Where one turn sends some rows of the set: a few examples, then the rows asked:
levon: [-51   6   8  -1  37   7  -7 -13  -9  -6   0   7   2  11  16]
moba: [ -1   8   6  -4 -15  55   0  12 -30  -7   9  14   6   6   2]
Rudis: [-21  34   4 -10 -13 -32  -1   9 -24   1   2 -17  -9  12  -5]
Geta: [-41 -41   1  -1   9  39 -21  17 -16  15   1  -8  14   4 -18]
vezon: [-54 -31  15 -16 -11  10 -23  34 -10  -5   6 -10 -10 -12  15]
lafiz: [ 19  11   0   3  39   7  -6  18 -14  -1  -2  -1  27  14 -10]
deg: [-27 -56  25  -4  11  22  -8  10 -17  14   5   8   6   4 -13]
rufun: [-27  -2  36 -11   2 -26 -25  10  -5  10  23  -2   7 -33  19]
vulu: [-56 -23   7   0 -11  12  -2  19 -21  14   1   7 -33   4  -8]
rosot: [ -7  23  13   0 -26 -32  -1   2  -5  18   6 -22  -8   2 -18]
Goset: [-16  28   9 -10 -23 -30 -21  17  -2  -1   8 -29   9   0  -4]
bomid: [-25  -5  -4 -17 -19 -19  -1  21 -39  19  -8 -25   5  -9  25]
kep: [ 25  11  -2   9  38   9   4  10 -18  12  -1 -11  18  10 -14]
Mon: [-51  13  12  -1  32  47  -9  12   2   3   2 -16   4   3   1]
ruz: [-27   4 -15   2 -34  -7 -22  27 -11  34  -9 -11  19  -5 -12]
navev: [-33 -49   9  -7  20  32  -2   6 -36  12   2 -20  -1   0   3]
Sizu: [-24  -9  13  22  19  13   7 -32  12  33   3  -5  -9  -4 -11]
mosi: [  2 -13 -29   0 -11  22  -8  16 -23  -8 -18  -2  17  20   0]
Bilig: [-17 -14  14 -11 -28 -30   3  16 -21  27  -6  19   2   3   0]
vafi: [ -9  53   9   5  21  -7  -6  16  -3   6   4 -17  -7   1  -2]
kamif: [-32  12   7  14   0  -4  -7  -6 -17  41  12 -26 -15 -35   1]
vope: [ 31   2   7   4  34   5  -4  14 -12   6   4 -14  29   1  -5]
faku: [-29 -12  20   3  20  10 -29 -11  24   1  12 -22  26 -17  16]
bik: [-55  25   5   7   7 -11 -22  12 -16  18   7  20  -3  -5 -10]
bubem: [ 11  -1  12  -1 -21  53   4   2 -26   4  12   1   3  -4   6]
bigop: [ 21 -28 -15   0 -13  15  10   1 -28   2 -13 -12   5  10   8]
lari: [  0  44  22   1  15 -13 -15  17  14   2  10 -10   4  -3  -1]
tuta: [-26  -7  36  -4  28  31  23 -10  -7  17   8 -18 -17  -8   7]
guzi: [  9  39  26   4  14 -12   5   6   4  15  10 -18 -12  -6   3]
lisof: [ 20 -30  -6  -2 -20  11 -10  15  -7  -7  -8   7  22  13   3]
nok: [-23 -11  48  -2  17  28 -10   8  27  10  14   5  12  -6  -8]
Dun: [-39 -35  12   4 -22  15 -11  17   3  26   6 -19 -18 -20  -6]
pife: [  8  -1  17 -10 -21  50  -6  14 -19  -9  13  10  14  -1  11]

lafiz goes to vope
Sizu goes to levon
Now find these:
deg goes to navev
lisof goes to bigop
Rudis goes to Goset
bomid goes to ruz
guzi goes to vafi
bik goes to rufun
moba goes to pife
tuta goes to Mon
Dun goes to vulu

Where one turn sends some rows of the set: a few examples, then the rows asked:
neli: [ 29  15 -42 -12  16 -13   0  20 -48  -5  24 -23  17  38  14  -9  37   4
  24  -7  16  -3   7 -37  12 -37 -22  21 -10 -14 -13 -15  -3 -22  29   9
  21 -15 -19]
gif: [ -9  18  -2   7  18 -30 -12   1 -23 -11  14  36 -18  21  12   3  17  38
  27  -5   0  -3  19 -16   5  16 -26  39 -12  -7   0  -1  40  -4  -6 -31
   5 -17  -7]
devu: [ 13  34 -48   0   7 -25 -14  -6   8   9  18 -59  11  17   6   9  29  34
  48 -24 -16  -4  28 -18   7   9  -5 -14  -8  -8  -6   2  46 -14  -5  15
   3 -16 -17]
gotug: [-12  -9 -20  23  -2  -1 -37  24 -56 -34  32  18  28  12  28   5  -3  23
  43   5 -10   5   7 -15  19   5 -12  48   3  -8  -9 -14  17  -5   3  39
  -8  27  -3]
nik: [ 25   0 -30   0  18 -12 -22  -3 -15   5  14  -2  12  43  47   2 -21 -19
  38 -35 -15   8   8 -13   2 -19 -27  33  29 -15   1  -8  -6   8   9  20
 -44  -9 -17]
tases: [-40 -20 -22  -5  -7 -17 -35   6  -9 -12  41  -7  16  15   4   2  41  35
  22  19  -6  -4  14   0  24  28 -11   8 -12 -19   5   3   2 -16 -43  14
 -37 -19  11]
gon: [ -1   3 -24 -10  51 -25   7   8  15  -8 -13   6  27  22   5  -7  30  51
  32 -20 -25 -20  -5 -19  17  17 -24  30 -42   1   2   1 -22 -17  -5  37
 -10  -8 -19]
nizev: [  7 -12  -9  -1   8 -10 -11  10 -34  -3   6 -41  42  17   4  -3  18 -48
  31   3  -5   4 -18 -16   4  14 -38  49 -45  -7 -13  -7  -3 -18  -2  41
  -8 -14  -5]
giba: [ -4  -6 -20   8  10 -16 -18   6 -21  -5  11   5   1  28   9 -14  21 -30
  32 -28  -7  -7  39 -18   6  16 -10  53 -37  -9  -4  22  20 -15  -2 -24
  -9  34  24]
Lofup: [  5  26 -61  -8  15 -26  -6  -6  -3 -11  15  -5 -35  23  17   8  16 -36
  17 -23 -25  -8  18 -19  12  32 -22  21  22  -7  -7 -15  -8 -10  -8   1
  -3 -37 -14]
raf: [-39 -26 -21 -21  -2 -20 -20   3 -19  -1  22 -20 -14  26  -1 -12   6   4
  35  -6  -7  -3   1 -25  42  14 -14  -2 -38 -45  -2  -3  -4  17  -7  -2
  20  -3  13]
dubu: [ 21  35  -2   1  18  -9 -21  -7 -36  12  19 -47 -13  51   1  20 -12   4
  39 -22   4 -14 -20  -4   0   9   2  16 -23 -10 -13 -10   0   2  18   1
   5   4   1]
Kivef: [  3 -13 -11  -6  18 -23   3 -11 -24 -34  21  -9   3  25  18  -5  27  14
  28  25  -2 -13  27 -10  10   0 -11   1 -14 -13  10 -20 -55 -13   2  31
 -36 -41  -9]
Vivuv: [-10  -9 -26  10 -26  13 -46   1 -11  -5  11  -8  21   6  24   2 -25  14
  57 -13 -13 -37  35   5   0  -3 -25  23 -31 -24 -14   4   0 -19 -13  27
  12  10   3]
defat: [ -3   0 -29  11   5 -39 -15   4 -50   6   6 -44  50  -4  46 -12  37 -11
  38 -20   3  16  32  -9  15   9 -34  -8  -5   0   1   3  -9 -33 -10  19
 -23  14 -19]
Gom: [-31  12 -27   8  13 -35  19   6 -12 -18 -25  16  10  16   4   5  46  35
  35 -39 -21   0  16 -25   7   3 -38  29  -8  -8 -22 -31 -21  -5  14  43
  -2  18   5]
Gez: [ 21  13 -49  12  22   8   2 -12 -14 -37  53 -21   4  13   9  18  21  15
  62   8 -31 -14  -1 -28 -16  20 -29  42  -3   6 -16 -11  18  -6   0  51
  -3  17  -7]
tar: [-10  21  -6  15 -16 -36   1 -17  -9   3  -4 -35 -10  19  -9  14  14 -28
  47  -5  -1   3  37  12  -7   8 -34 -16 -15  -3  -7 -13   5 -17 -28  32
 -13  -4  16]
nerep: [  2  14 -39   6  18 -24  -8   1  -1  -7  14  -6   4  20   7   7  36  54
  34 -26 -21  -3 -12  -4   6  16 -23  20  -8  -4  -5   3 -45 -12  -3  31
 -26  58  -2]
Misu: [-38   7 -47  -6  39 -19 -37 -15 -18  14  26 -36  19  29  28  -1   6 -20
  38  -6 -40 -17  -1 -32   6   3 -36  14  17 -11 -18   5  -4  -9 -33  44
 -22 -27  -1]
vit: [-27  11  -1  10  45 -47  -5 -24 -27   0   8 -22   6  14  41  22  23  23
  46 -29 -10  18  17 -22 -21  35 -42  24 -10 -14  -8 -12  15   4  20  -6
 -37  -5   1]

raf goes to giba
nerep goes to gon
tases goes to gif
Now find these:
Kivef goes to vit
neli goes to defat
Lofup goes to nik
dubu goes to nizev

